In the rows, zero is written as 128.
Each path below is one point turned by a fixed rotation once a step. After each direction that follows a path, write how fast that rotation turns it, in deg/step (0 if it stays still).
Each turn is a multiple of 5 degrees from 10 to 175, or 0.
Each row of a path follows its step; steps can be skipped.
Rotation 1:
step 6: [136 147 120 130 120 128 123 132 137 134 118 132 140 130 127 135 134 141
 119 131 131 131 142 128 135 128 139 134 124 127 137 128 111 139 133 138
 140 123 110 113 115 136 116 128]
step 9: [123 140 130 126 115 129 134 120 145 139 153 134 123 125 131 133 132 128
 126 119 121 123 132 146 133 139 132 134 108 142 135 140 114 129 135 129
 126 131 130 131 133 130 139 127]
step 13: [131 136 131 129 140 143 132 125 131 136 126 133 133 131 136 119 138 124
 131 121 129 110 140 139 148 130 143 134 134 133 126 129 125 128 139 128
 133 132 113 112 128 120 110 121]
step 16: [128 137 116 133 106 127 135 117 126 128 133 119 126 112 128 130 143 126
 123 133 119 118 127 147 136 130 133 122 130 133 136 131 114 121 114 121
 119 116 119 123 132 114 136 121]
step 18: [142 132 124 131 140 132 139 132 141 139 143 128 137 140 130 126 130 111
 114 121 125 139 127 130 124 130 136 134 124 131 117 130 117 136 129 117
 125 114 115 125 113 132 132 142]
step 20: [130 139 128 127 133 129 131 110 133 126 130 143 144 119 123 123 134 128
 136 113 127 124 142 134 138 116 142 128 121 121 134 118 141 120 127 114
 145 130 114 134 129 124 133 117]
step 28: [135 142 126 134 131 142 131 109 138 110 127 139 126 126 119 127 137 134
 116 123 131 132 135 130 138 138 129 127 122 132 122 127 126 106 116 128
 129 130 131 107 117 125 124 132]
step 32: [121 135 111 121 129 138 124 130 121 107 132 131 138 128 136 134 142 138
 124 128 134 134 134 136 132 120 118 139 116 125 127 136 122 134 140 118
 133 120 107 130 115 118 134 126]
Speeds:
[130 129 127 129 126 124 128 128 126 126 132 128 127 129 134 127 126 129
 132 123 130 127 131 130 132 126 126 125 128 129 127 129 129 129 128 128
 132 133 129 133 127 127 133 126] -> 65
[129 127 124 131 123 124 127 131 128 133 127 126 131 125 126 126 126 129
 125 130 127 128 130 127 130 124 131 126 132 124 126 124 128 130 124 127
 127 126 129 129 128 130 132 131] -> 170
[120 126 127 129 125 127 129 129 127 128 128 126 127 130 133 128 128 129
 128 131 125 131 125 133 126 128 128 132 127 130 126 130 125 126 128 126
 127 124 126 130 128 132 133 127] -> 45
[125 129 128 130 124 127 129 125 127 128 130 133 128 130 127 123 127 133
 129 129 127 130 128 131 128 127 132 126 129 127 130 127 132 124 135 128
 126 127 133 126 125 127 126 128] -> 55
[130 128 127 128 129 123 126 128 133 125 128 130 127 132 127 130 132 131
 130 130 126 131 130 126 127 124 124 131 131 132 130 126 127 128 129 130
 129 128 126 126 123 130 130 131] -> 85
[131 128 123 131 126 126 123 126 127 124 130 126 130 126 125 125 125 124
 132 131 130 126 129 130 125 129 127 129 126 126 131 129 127 127 129 130
 129 123 127 128 128 132 126 125] -> 70
Rotation 2:
step 6: [138 137 130 128 125 132 119 116 138 117 127 131 122 125 123 135 129 134
 146 131 125 133 128 117 129 149 137 118 133 117 128 137 130 130 113 148
 124 121 126 135 126 131 132 120]
step 8: [114 122 122 126 130 125 132 145 132 128 146 126 140 121 116 136 115 128
 130 130 130 120 131 138 134 121 138 125 109 122 135 120 125 144 131 132
 125 139 130 128 125 131 137 118]
step 15: [136 135 124 122 138 133 135 124 108 125 115 125 145 146 127 116 128 138
 122 120 134 121 122 120 136 139 126 130 134 130 123 140 121 116 124 132
 127 121 139 128 132 135 121 136]
step 19: [126 142 135 140 135 127 125 106 134 120 127 132 119 118 130 125 109 113
 127 128 138 135 122 130 139 140 134 134 135 129 129 129 125 122 133 124
 132 126 113 134 132 125 116 130]
step 20: [146 123 126 138 112 132 129 116 129 148 136 120 134 130 117 134 128 123
 121 124 129 127 136 133 116 127 131 126 117 125 131 133 120 128 132 116
 121 119 121 142 132 143 123 119]
step 27: [127 127 134 126 138 113 137 125 117 119 129 126 128 125 133 126 132 134
 124 125 140 134 139 134 137 122 118 120 141 139 125 123 127 148 130 147
 127 119 130 118 126 111 126 130]
step 29: [132 129 133 119 120 144 127 118 123 138 149 147 129 135 131 131 119 122
 139 136 125 123 137 114 130 127 110 139 132 120 135 127 127 122 130 124
 138 129 134 123 133 124 135 131]
step 32: [136 127 134 133 127 127 137 126 127 129 112 131 123 138 125 137 122 140
 126 145 142 128 132 118 136 133 122 130 124 122 105 120 131 121 126 115
 139 126 115 139 129 124 121 135]
Speeds:
[130 131 126 129 128 126 131 132 127 129 130 129 130 124 129 129 126 128
 129 128 129 132 127 128 133 130 130 125 129 135 130 127 130 130 129 125
 134 129 125 125 123 127 129 129] -> 130
[124 126 128 128 128 129 130 124 129 130 130 128 127 127 128 130 133 129
 127 131 125 124 129 127 128 129 131 127 131 128 123 131 128 125 126 124
 130 126 129 130 122 131 131 133] -> 40
[129 128 128 126 128 130 128 129 126 126 125 133 129 128 135 127 127 130
 131 131 129 124 128 131 129 123 127 133 127 132 125 128 127 128 127 130
 131 126 127 130 126 133 128 123] -> 20
[129 128 128 133 129 128 127 126 125 129 129 130 133 132 124 129 128 122
 126 127 129 127 125 130 131 124 131 127 124 129 125 125 127 129 123 128
 127 130 127 128 127 129 124 131] -> 65
[129 124 124 125 129 129 127 127 129 130 126 129 132 127 133 127 132 126
 129 125 130 126 125 125 129 127 126 129 129 128 128 126 129 133 131 128
 131 127 133 128 129 123 128 133] -> 25
[127 125 126 129 129 125 129 127 126 124 125 126 126 126 129 130 127 130
 128 133 132 124 128 132 125 128 129 128 127 127 131 121 127 126 126 126
 125 128 128 124 124 123 127 130] -> 80
[122 129 129 125 133 123 128 132 128 131 127 128 126 129 127 128 131 126
 129 129 130 131 125 130 125 124 124 126 124 127 130 126 128 129 130 130
 130 129 126 131 126 131 131 131] -> 80
[129 123 129 125 126 131 128 127 125 122 129 130 129 131 126 129 126 130
 130 125 130 130 121 125 126 129 128 125 125 129 129 129 129 127 125 125
 126 127 127 130 126 127 134 127] -> 45
Rotation 3:
step 0: [131 134 132 128 111 119 142 126 119 128 135 128 137 121 113 125 114 131
 123 117 130 140 127 121 109 136 116 130 125 116 129 111 127 126 142 137
 116 113 115 132 132 127 123 130]
step 3: [135 119 128 128 130 110 128 131 138 130 113 120 132 128 119 120 104 126
 133 120 134 132 114 122 127 114 130 141 142 121 133 121 123 117 115 126
 126 120 126 126 132 128 146 137]
step 6: [128 119 125 130 121 122 135 139 130 125 127 129 132 122 105 149 119 118
 121 130 138 135 121 111 127 124 116 123 141 123 122 127 127 116 145 143
 131 132 127 138 136 127 122 115]
step 8: [119 131 125 138 130 129 137 119 124 129 123 109 129 118 126 132 116 128
 132 125 121 120 129 125 127 134 122 119 140 138 112 132 130 116 114 115
 125 119 134 106 146 116 132 135]
step 14: [117 144 128 131 124 134 126 117 134 112 126 117 142 125 135 139 119 117
 136 124 114 123 129 132 116 133 133 117 133 117 130 137 132 125 112 135
 128 124 146 134 140 115 126 123]
step 15: [131 128 136 118 116 122 141 119 123 118 100 132 126 135 120 137 123 119
 134 130 131 139 127 133 136 112 126 138 124 125 129 144 126 128 119 139
 116 141 131 129 139 122 122 123]
step 23: [129 125 129 115 122 130 128 110 136 139 141 118 133 121 125 138 115 133
 131 144 115 132 135 121 136 131 115 115 143 119 131 130 133 139 130 138
 126 133 126 140 117 118 115 128]
step 32: [119 147 119 123 107 125 137 128 125 142 115 120 134 128 124 125 127 118
 140 139 120 130 124 136 125 132 114 126 123 111 128 121 116 127 124 138
 118 114 132 136 121 122 131 120]
Speeds:
[128 131 132 131 130 133 122 128 131 126 131 129 125 127 128 128 126 132
 126 128 126 127 126 130 128 133 129 130 127 131 124 131 129 129 127 132
 128 126 126 123 129 127 131 127] -> 125
[128 130 127 126 128 125 127 128 127 127 131 132 128 123 127 128 128 127
 129 135 126 128 127 130 127 131 130 125 130 127 129 134 129 126 129 125
 123 125 130 129 124 131 130 132] -> 115
[126 129 126 123 127 131 129 129 124 130 129 131 132 125 129 132 130 127
 124 125 130 129 124 128 126 131 130 129 131 130 123 126 130 128 131 128
 132 123 128 130 127 127 125 128] -> 60
[122 127 125 128 127 127 129 127 130 123 128 128 127 128 126 126 130 126
 128 131 135 129 127 130 126 128 126 132 127 131 126 129 127 135 126 127
 129 130 128 125 124 132 127 127] -> 125
Rotation 4:
step 12: [129 132 137 135 139 122 128 131 147 133 132 134 120 116 125 142 125 124
 116 129 126 122 105 111 141 121 122 120 123 129 117 124 132 121 137 115
 129 132 137 132 150 133 133 119]
step 14: [117 138 137 132 139 132 122 136 130 119 125 121 138 131 136 135 125 130
 140 105 129 124 122 129 121 121 127 128 128 128 128 127 135 126 144 123
 117 144 132 111 118 144 152 124]
step 16: [119 150 138 119 136 133 122 128 141 134 138 126 135 127 133 123 129 113
 121 124 115 112 125 124 151 137 139 134 111 126 140 125 117 121 123 139
 131 132 131 119 134 130 133 129]
step 19: [122 141 128 133 141 147 133 143 132 131 141 126 129 121 137 134 138 115
 138 129 122 107 126 118 132 138 143 128 126 140 143 133 127 117 119 126
 138 124 138 130 137 138 135 127]
step 20: [122 139 140 129 124 129 117 132 140 130 136 125 123 127 149 152 140 138
 125 110 116 111 127 127 137 124 134 120 132 126 121 129 141 113 127 122
 129 120 128 136 123 142 128 126]
step 25: [134 144 110 124 124 144 126 130 142 125 126 132 137 130 132 124 115 122
 148 109 124 117 115 131 130 125 125 121 114 120 137 119 133 120 119 118
 140 130 133 114 128 133 132 124]
step 31: [128 139 130 129 121 122 135 126 152 144 126 126 126 121 140 135 116 120
 123 114 124 123 123 123 142 134 133 131 110 127 119 130 129 124 131 114
 132 116 126 131 155 130 137 125]
step 32: [120 145 136 122 127 123 125 123 147 147 129 127 124 140 150 121 134 130
 129 125 117 114 117 140 129 127 126 148 117 127 123 125 127 127 132 137
 131 139 120 111 129 129 135 130]
Speeds:
[127 122 127 132 129 127 131 130 129 131 133 127 124 128 128 135 126 127
 125 128 127 127 128 129 125 130 126 129 130 132 128 128 132 126 123 128
 127 129 126 129 131 133 127 129] -> 40
[128 124 131 129 132 133 126 129 128 126 125 130 127 126 130 130 130 129
 129 131 123 124 126 127 124 123 129 128 132 126 131 128 129 128 128 125
 128 125 129 131 130 123 126 126] -> 45
[120 130 130 129 127 126 125 129 132 127 129 128 130 129 125 130 130 128
 125 129 128 124 126 126 131 130 129 128 126 128 125 130 124 131 128 126
 128 124 126 131 129 130 121 128] -> 95
[129 123 127 130 128 133 129 124 131 129 129 128 132 132 127 126 132 130
 127 131 127 127 127 123 127 129 128 130 125 127 131 131 123 127 125 132
 127 133 129 128 127 129 128 129] -> 130
[128 133 130 130 125 125 128 129 128 126 127 126 126 132 130 131 126 124
 126 129 126 131 129 127 126 126 131 135 127 131 130 130 124 125 127 126
 124 126 129 127 127 126 130 125] -> 25
[126 129 128 128 130 122 129 131 128 130 126 130 124 128 128 122 130 126
 125 137 129 128 126 127 129 125 126 129 127 125 129 129 132 128 128 129
 129 132 129 129 127 130 128 126] -> 70
Rotation 5:
step 3: [144 134 127 127 132 133 141 127 133 119 144 123 127 124 133 126 122 139
 127 138 126 107 134 123 118 125 129 124 130 139 135 128 120 118 130 115
 137 137 135 124 124 134 119 116]
step 5: [134 139 126 127 134 127 129 126 122 120 141 140 132 126 132 125 131 140
 119 122 124 125 122 114 110 123 129 119 127 132 131 128 132 126 121 120
 134 149 136 109 123 126 123 116]
step 8: [142 119 133 125 135 121 132 119 123 136 141 139 123 123 120 131 129 147
 122 127 126 124 130 124 123 122 125 133 120 132 132 129 124 128 117 118
 139 135 141 123 127 114 112 115]
step 15: [127 142 128 132 137 133 129 123 134 116 132 131 119 127 131 129 141 144
 124 129 131 110 123 115 134 133 117 126 123 130 139 131 138 130 118 127
 136 140 126 137 126 139 135 114]
step 20: [137 132 127 122 135 133 124 118 120 126 148 126 134 142 133 133 139 136
 136 142 130 122 118 124 127 122 117 118 131 128 134 132 128 133 114 127
 137 147 122 126 126 125 121 115]
step 22: [136 131 125 118 138 129 138 126 121 121 137 128 131 132 120 135 125 125
 141 128 125 126 128 117 127 123 119 110 122 129 113 135 121 117 115 125
 135 132 125 124 127 125 116 107]
step 26: [142 138 129 121 131 126 124 122 137 117 138 137 120 120 124 125 128 141
 131 123 120 109 125 127 111 129 123 122 122 141 137 128 133 124 124 132
 136 126 127 126 127 115 112 120]
step 27: [125 114 120 122 141 118 138 121 128 116 135 128 121 132 121 125 126 131
 116 119 120 126 127 114 143 132 123 127 117 125 130 133 126 117 118 122
 139 129 130 137 120 132 120 111]
Speeds:
[128 123 123 124 129 127 125 126 127 127 128 129 130 127 129 128 124 127
 121 130 129 128 121 131 128 127 129 127 131 129 130 127 129 127 127 130
 131 129 125 126 124 128 131 128] -> 100
[129 128 125 129 130 126 127 123 124 124 127 127 129 127 123 130 130 125
 128 127 129 125 132 131 129 129 130 133 127 130 127 124 125 124 129 125
 125 127 125 127 125 129 124 130] -> 140
[132 132 127 129 127 130 127 125 127 123 124 127 131 128 130 128 127 127
 130 128 125 126 125 127 126 124 134 125 127 130 129 131 123 127 125 131
 128 129 132 130 131 129 129 131] -> 175
[126 130 124 132 129 127 127 130 127 124 130 129 131 131 125 133 131 128
 130 127 131 135 127 127 129 126 128 125 129 127 129 130 130 130 126 127
 130 127 126 132 125 131 129 128] -> 140
[134 124 128 122 131 129 133 127 129 128 126 129 132 131 128 128 131 131
 125 126 127 132 130 128 130 129 126 130 129 129 127 128 128 130 129 127
 130 128 129 131 130 129 129 134] -> 170
[128 132 128 126 131 126 125 128 129 129 131 130 132 122 128 127 127 123
 128 123 125 130 130 126 123 128 125 126 129 129 121 127 130 129 129 132
 128 128 127 127 130 129 128 130] -> 90
